In the data rows, 128 means zero.
Here are some points, one per row:
[132 105 136 131 141  95  84 151 138 154 140 135 114 118 112 140 137 133
 134 113 137 131 106 122 132 149 144 122 134 120 121  91 146 135 170 138
 128 114 140 138 144  85 118 125 136 148 118 144 138 117]
[144 114 136 112 171 113 122 122 159 163 169  94  91  94 126 168 117 137
 177 121 128 120 150 111 170 101 165 105 120 120 112 124 180  77 166 104
  95  70 175 131 140 127 120  88 127 116 125 155  82 138]
[164 121 129 132 122  42 139 136 170 118 128 118 121  84  97 120 129 125
 136 143 128 151 107 120 157 132 145 135 139 144 146  75 134 135 146 111
 117 116 128 123 165 117 141 109 173 152  89 112 152  84]
[111  88 162 150 132 126 150 129 129 168  96 135 148 114 118 151 129 138
 103 154 131 123 170 201 129  72 128  79 113 130 126 124  87 137  72 165
 138 127 149 126 134 124 100 148 110 121 165  59 141 104]
[131 121 115 132 154 110 108 112 152 105 163 144 118  78 131 127 103 129
 128 147 132 137 124 139 173 107 123 128 147 131 145 136 148 122 115 123
 122  94 130 132 108 125 163 111 152 149 136 142 142 103]
[123 115 151 106 122 133 119  91 124 124 106 127 143  84 161 144 153  96
  90 125 140 117 193 202  96 100 134 103  89 113 115 129 145 134  95 140
 129 129 124 124 113 104 123 158 112 116 151  77 164 107]
[ 96 129 134  96 142 158 147 115 116 161 104  99 155 180 110 162 145 127
 135 144 136 138 127 144 177 122  96 109 135 123 158 170 144  94 163 145
 106 131 130 151 135 123 130 161 124 124 106 137 151 150]
[136 118 104 147 140  82 137 133 132 123 165 122  90  45 123 115 123 129
  95 110 104 163 135 114 150  96 128 130 148 107 122 104 160 106 135 125
 116 109 144 130 154 121 129  90 128 136 105 163 130 153]
[106 159 139 106 161 141 169 120 106 119  98 108 130 184 118 128 114 120
 119 110 117 141 125 163 150 148 102 137 131 135 135 169 155 101 153 139
 114 132  91 139  98 135 160 118 115 109 136 149 115 135]
[121 119 123  95 106 125 162 164  99 144 158 161 130 123 124 127 123 121
  84 102 106 140 156 157 103 147 127 113  68 111  97 102 105  80  95 113
 121 131 114 104 111 118 117 134 105  88 170 128  83  99]
[104 143 138 128 125 111 184 121  91 109 103 125 153 164  84 134 138 142
 119 150  90 137 143 140 149 127  81 105 122 148 166 148 146  85 161 139
 158 146 118 133 139 156 142 104 129 160 114 141 138 144]
[139 140 141 142  91 133  88 145 122 120 140 119 130 160 154 129  88  94
 147 128 131  93 111  98 149 134 159 184 111 184 116 140 109 123 149 132
 134 123 120 156 122 135 149 147 136 127 146 144 111 130]
[160 123 141 124 106 125  89 132 131 125 116 160 135 164 174 102 117  97
 127 146 107 125 126  69 125 117 142 159 127 123 139  97 130 150 140 131
 142 132 133 119 138 145 102 145 140 135 155 127 122 126]
[130 102 137 115  83 137 136 143 130 141 169 138 126 142 151  94 117 115
 125 126 103 158 121  59 116 136 138 120 104 135 115 113 118 118 130  98
 122 133 132  93 176 165 115 120 135 114 144 135 109 166]
[123 171 126 151 111 161 150 111  98 140 121 114 122 135 127 151 129 132
 157  94 139 138 118 121 107 134 140 140 102  73 101 151 160 168 123 140
 146  93 132 135 181 119 103  98 124 112 119 113 126 167]
[135 143 100  48 114 122 161 117  97  96 145 126 166 187  85 118 146 108
  95 105 115 145 113 110 146 187 157 133 113 103 123 141 175  98 181 148
 122 107  92 132 149 115 156 156  86 129 179 160 137 147]
[132 102 148 139  95 131 130 106 142  95 120 144 132 130 143 101 137 114
 119 140 101 139  82 130 137 113 129 162 145 155 143 145 131 133 135 148
 160 144 117 123 154 152 157 132 153 137 151  97 184  99]
[ 99  84 135 156 118 110 122 139 139 142  69 122 115  76  93 115 151 182
 113  63 134 147 111 102  86 144 153 120 163  88 149  66 102 151 138 109
 153 157 157 142 181 137 100 179 150 139 112 123 162 149]
[ 92 109 115  92 127  87 118 144 143 122 138 146 177 144  89 162 128 104
  96 165 154  98 157 176 130 129 108 127  50 144 116 128 133  94 115 103
 137 121 156 138 117 101 115 144 116 102 147  86 111  88]
[125 131 123 155 128  72 106 129 166 143 115 110 103 158  90 170 131 133
 151 113 137 130 108 166 138 138 115 108 151 179 129 111 104 133 160 122
 107 140 153 163 109 112 111 138 153  97 106 144 162 111]
[123 166 150 153 136 192 101 149 128 171 134 141 115 120 167 122 117 121
 169 146 131  96 156 108 101 114 106 155 142 135 144 159 106 139 127 110
 145  99 127 145 127 121 107 144 144 112 143 166 134 164]
[184 151 126 116 132 148  83 128 142 112 110 130 134 159 172 100  95 101
 138 130 115 107 123 107 144  97 132 157 135 193 106 158 123 133 120 111
 118 148 154 123  77 174 113 151 150 113 133 143  97 158]
[140 114 158 113  95 135  82 133 161 131 127 140 105 163 162 139 101 105
 144 189 118 115 123  78 127  99 133 185 114 139 141 168 116 131 132 124
 156 152 181 155 129 191 105 170 140 135 162 168 128 160]
[ 72 190  52 173  97 164 146 150 123 129 158 159 138 152 118 165 150 172
 167 148 176  81  92 120 103 102 114 100 151 143 143 158  68 144  79 130
 140  84 125 118 128 100 113  84 106 149 136 122 123 134]
[125 125  90 108 176 146 101 119 128 138  96  81 100 128 104 166  82 165
  97  94 189 117 118 158  94 159 141 128 196 117 136 135  88 139 145 107
 105 129 136 168  88 123  97 168 122  78 113 164 122 114]
[135 164 135 130 127 150 131 157 141  82 122 166 130 118 121 110 125 141
 147 148 166  92  80 112 133 107 131 148 136 138 118 134 130 150 109 132
 127 124 147 125 128 123 132 145 102 147 133 117 125 118]
[132 151 125 194 102 105 180 138 138  96 102 158 145 145 102  94 110 114
 145 117 113  90  88 120 113 130 164 123  85 126 120  85 112 147 117 149
 155 125  97  96 147 149 152  67 131 165 109  81 134 140]
[105  83 162 123 112 137  91 132 128 157 116 155 145 120 147  96 164 110
 124 161 116 111 152 138 124 100 139 130 143 126 155 120 113 151  60 136
 152 139  97 145 130 159 122 160 156 146 150 126 145 103]
[120 172 111 171 131 160 132 123 107 134  83 127 125 143 132 151 152 150
 175 120 133 107 134 109 116  97 152 105 117 136 106 129  98 175  98 171
  98  62 142 128 174  79 101 103 116 119 111 122 158 171]
[131  72 109 116 159  73 113 140 201 112 197 146 102  56 104  97 125  97
 121 171 121 140 103 127 130 120 136 120 205  96 141 106 168  76  69 122
 144 127  99 109 144 109 188  91 142 182 119 158 139  98]
[138  67 140 138 174 101 131 123 156 130 153  81 119  95 132 152 126 124
 163 140 117 117 121 125 160 101 181 118 151 112 141 120 151 126 100 138
 107 134 138 123 126 144 156  77 152 142 105 108 131 102]
[130 129 132 161 146 132 121 169 158 125 163 127 122 126 116 141 126 146
 176 151 132 135 147 119 176 121 139 129 127 110 107 100  98 108 135 129
 114  95 103 139 134 100 112  65 105 137 111 125  99 135]
[182  80 188 156 110 157  97 136 147 126 113 125 125 147 186 123 118 115
 147 143 107 115 160  61 145  74 126 188 141 140 146 146 100 180 141 162
 123 152 178 123 124 181  74 180 167 123 150  92 136 196]
[154 113 130 109 174 123 104 136 132 128 190 127 101  64 123 169 128 114
 165 143 137 143 153 115 149 106 142 100 164 138 112 135 172 120 147  96
  92 106 113 103 111 131 134  85 130 132 112 149  97 110]
[128 134 153 111 157 125 145 100 103 124 113 124 144 177  94 146 138 113
 147 136 137 136 107 149 151 132  93 125 115 146 134 146 148 112 166 140
 142 123 123 151 118 121 140 131 121 138 107 129 129 134]
[132 167 116  96 157 154 138 107  76 120 127 112 120 165 126 131 130 143
 109  85 155 169 139 131 103 174 107 105 122  92 150 132 155 121 198 144
 106 139  97 139 117 136 139 150 112  94 125 155 101 165]
[102  72 139 146 143 106  92 123 118 146  86 123 124 113 138  92 151 146
 133 138 110 114 120 154 103 155 137 133 125 111 113  73  94 166 116 125
 161 165 116 149 119  97 113 137 158 150  94  74 171  95]
[137 142 117 154 164 105 140 160 148 138 119 107  95 137 111 118  79 135
 143  75  99 147 166 127 143 128 146 105 142 134  95  92 163 112 147 112
  93 102 153 104 115 122 105 107 135 118 114 141  97 131]
[130 126 111 101 124 161 123 110 109 125 117 114 165 131 125  94 167 147
 102 137 120 153 124 107 118 155 103 122 140  77 152 130 145 113 134 116
 155 138  66 102 153 113 157 146 127 167 126 136 153 123]
[152 122 147 122 129 126 109 132 122 125 118 153 139 112 148 122 107 121
 131 140 100 119 149 143 150 137  89 137 121 159 117 129 105 139 100 130
 156 153 143 128 104 139 124 113 134 113 143 104 106 125]
[130 157 123 139 127 149 158 114 113  97 106 139 145 172 124 135 150 145
 171 103 101 111 110 126 123 122 125 117 128 121 126 116 122 127 144 136
 101 129 113 117 123 142 132  95  97 131 125  79 131 144]
[142 137 120 101 151 144 173  90 101 138 137 108 133 190 108 122 159 122
 100  89 119 108 140 105 144 159 100 102 120 148 142 139 146 111 151 132
 119 129 108  98  95 127 170 131  96 123 125 160 116 145]
[ 98 128 120 109  91 130 130 122 121 117 164 107 120 110 116 130 117 123
  83 115 133 128 161 171 121 128 110 116  94 129  83 130 115 109 114 119
 133 156 146 129  94 107 130 140 107  82 141 105  97 103]
[ 76 194 119 117 140 153 142 105 106 123  84 129 145 161 110 158 132 127
 143 153 128 132 122 131 161 133  90 112 170 126 144 179 133 120 137 154
 142 130  99 132 119 126 158 123  93 137 116 113 145 117]
[137  88 151 128 172  99 137 156 161 134 162 115  97  80 146 127 129 124
 149 134  89 132 155 108 155 118 160 136 141  86 138 120 164 103 108 111
 126  99 115 118 136 119 142  50 145 164  91 133 117 105]
[131  96 107 104 139 100 111 122 161 133 172 124 101  74 129 124 142 161
 140 144 139 160 132 122 129 144 158 137 158 102 128 104 140 131 130 134
  90 125 119 121 138 127 143 108 154 134 114 128 114 138]
[111  71 174 144 132 126 122 142 106 144 123 147 128  81 155 130 145  93
  90 142 144 112 183 222  96 100 119 121  77  91 114 119 140 151  86 145
 156 162 109 118 153 100 125 135 120 128 154  69 132  78]
[103 113 100 159 115  62 107 145 157 106  87 109 134  99 114 105 134 150
 111  94 144 120  84 118 116 181 106 156 138 149 131  83  83 149 145 105
 133 170 114 152 132 119 152 144 147 143  89 138 169  87]
[120 108  95 148 134 118 119 127 136 108  53  78  91 124 126 127 101 159
 106  69 173 159  96 157  69 210 111 132 184 121 132  80  97 170 130  95
 125 153 132 170 128 122 103 155 153  96 116 158 143  93]
[149 113 112 167  73 152 108 124 140 149 169 153 162 145 138 122 110 122
 120 145 104 126 137  91 127 113 110 147 124 143 158 141 142 122 100  90
 138 134 138 136 103 168 107 152 150 119 141 191 128 153]
[167 159 132  89  92 117  93 128 137 104 153 128 110 160 178 110 111  76
 146 145 113 105 118  71 130 156 136 175 133 176 117 166 142 132 118 106
 160 152 139 150 100 159 130 164 118 128 134 136 103 126]
Along one direction, these points spread out more than along any other. How far along it is each point below, from 0 to 99? 50 is the average, and the first point above lies past it. One standard deviation of the points above along it is 16.
[150 111 124 161 118 144 151 145 110 153 158 137  89  80 121  99 128 153
  96  54 104 184 142 117  95 157 125 121 128 105 112  87 139 128 148 120
 126 104 126 100 164 155  94 103 124 118 117 140 112 172] 61
[137 146 117  92 149 187 175  94  92 143 138 126 158 131 130  96 173 148
  96 110 130 185 117 123 111 128  99 112 125  95 150 150 166 142 170 114
 138 149 120  99 121 144 134 136 130 170 104 109 113 156] 39
[161 104 128 150 116 146  94 134 110 109 123 137  98 140 151 107 101  96
 111 124 131 155 101 131 139 114 132 188 136 183 109 138 126 147  97 132
 151 146  98 130 106 128 169 128 125 131 176 173 156 134] 41
[149 147 128 111 123 156 143 152 145 114 175 153 123 123 172 103 103 106
  83 136 119 119 137  62  99 144 126 149 131 131 166 157 109 110 124  99
 103 158 155  87 128 198 119 179 110 133 151 143  79 157] 33
[124 192 116 146 124 155 101 129 111 162 132 133 127 143 130 139 129 133
 116 148 168 100 120 118 113 103 139 111 147 129 122 168 141 128 127 125
  95  89 140 144 108 122  95 143 129 106 158 179 116 130] 35
[127 193 117 149 133 171 106 178 112 126  94 120 141 123 122 138 134 144
 160 138 155  86 108 137 109 106 128 100 154 138 124 136 123 178 103 180
 123  88 103 123 121  74 130 111 111 124 132 136 117 121] 43
[126  95 129 113 101 101 152  82 136 127 116 138 153  76 157 119 136 112
 100 139 147 149 152 173 112 109 119 134  49 123 115 131 105 134  87 133
 129 161 129 110 116 101 143 118 116 117 149  63 128  90] 56
[109 100 118 134  94 104 115 114 121 148 142 128 143 139 120 151 157 116
 126 141 122 139 166 168 111 168 132  84  56 110 108 112 114 114 122  99
 107 154 183 109 119 116  91 152 123  90 121  71  97 111] 50
[109 195 113 114 112 174 121 142 114 163 163 114 115 141 125 178 126 152
 116 152 205 110  96 124 116 138 140 108 131 110 115 162  97 128 129 141
 104  60 152 124 144  95 123 139  91 102 132 151 117 168] 36
[135 183 116  87 148 145 206  82  79 114 130 144 151 136 113 103 152 112
 114 106  97 158 117 129 141 156  89 127  95 117 121 148 165 103 192 124
 144 153  90  98 123 143 196 133 138 148 121 171 147 149] 34
[ 94 120 104 135 144 116 120 123 147 114  99  86 108 132 106 146  97 183
 107 124 161 145 118 157 123 140 109 131 184 141 147 144  87 127 113 112
  92 163 180 171  85 123 101 141 148 125  98 161 140  91] 53
[117 102 177 109 132 101 158 100 103 100  93 154 173 174 129 109 146 137
 156 130  94 127 108 133 152 136 133 126 143 132 130 132 145 110 150 154
 158 161  93 129 138 129 170 116 132 164  88  91 170 115] 46
[156 115 144 104 127 130 122 113 115 120 108 126 131 124 152 110 103 116
 121 126 116 116 151 165 110 110 155 152  60 138  95 126 137 119 107 130
 135 133 128 148 120 122 109 139 118  82 167  93 110 107] 43
[106 174 115 159 102 124 178 132 134 112 128 146 149 127 113 146 159 156
 166 147 123  78 111 107 120 109 143  95 126 141 144 133  76 175 111 172
 139 116 121  99 146 124 121 106  91 154  94 114 137 138] 45
